In the rows, 128 means zero.
One turn moves every row onto another: examples first, then more rows asked
gupe: [118 126 180 151 114 130 145  85 142 131 147 130]
zive: [162  79 152 119 108 146 152  99 129 139 127 125]
tanif: [139 119 151 123  97 124 126 110 142 152 181 145]
mog: [148  83 139 105 111 126 126 103 126 167 125 131]
rakud: [131 123 150 118  65 108 149 117 119 141 137 130]
mesid: [117 137 162 129 114 114 117  99 140 137 143 151]
mizi: [118 132 149 144 122 144 151 109 137 157 154 144]
Geg: [121  94 175 152 135 125 152 110 140 148 130 116]
Sim: [132  83 138 118  78 113 141 108 114 140 123 140]
nuri: [129 108 143 112 109 111 103 108 139 159 141 148]
Puf: [117 116 167 123  86 117 147 120 115 153 168 115]
nusuf: [129 139 136 113 103 144 123 105 135 148 160 137]
gib: [113 101 152  96  91 105 131 103 116 147 153 130]
vor: [135 113 151 160 117 148 154 116 152 145 124 112]
puv: [128 107 141  98  87 135 109  96 133 146 144 115]
fak: [117  92 162 157 118 141 157 116 151 139 139 145]
Tuzab: [116 125 162 100 112 123 127 113 142 137 173 122]
Rudo: [142  82 138 155  88 134 147 115 138 140 115 129]
biri: [144  74 155 141 104 123 127 110 154 120 123 116]
Fefu: [134 115 143 112  87 116 128  84 122 170 146 117]
Nisu: [129 140 160 130 130 143 145 119 152 133 150 115]
moge: [145  93 174 147 107 148 155  90 145 124 144 121]
tosid: [130 109 159 129 115 130 145 139 132 131 175 112]
lig: [124  84 156 104  93 129 130  97 126 135 110 114]
Filak: [134 103 131 134  71 106 136 119 152 137 124 121]
vike: [127  99 130 142 111 115 147 119 150 146 115  99]
zadu: [126  75 164 129 106 133 151 112 140 120 111 135]
nikug: [152 106 142 110  89 118 132  96 124 126 110 122]
siso: [134 110 141 131 134 127 155 137 135 127 134 106]
bolan: [137 129 167 132 132 126 155 122 131 135 151 149]

Rudo moves to Sim
Geg moves to biri
And these:
vike moves to Filak
lig moves to puv
nuri moves to mesid

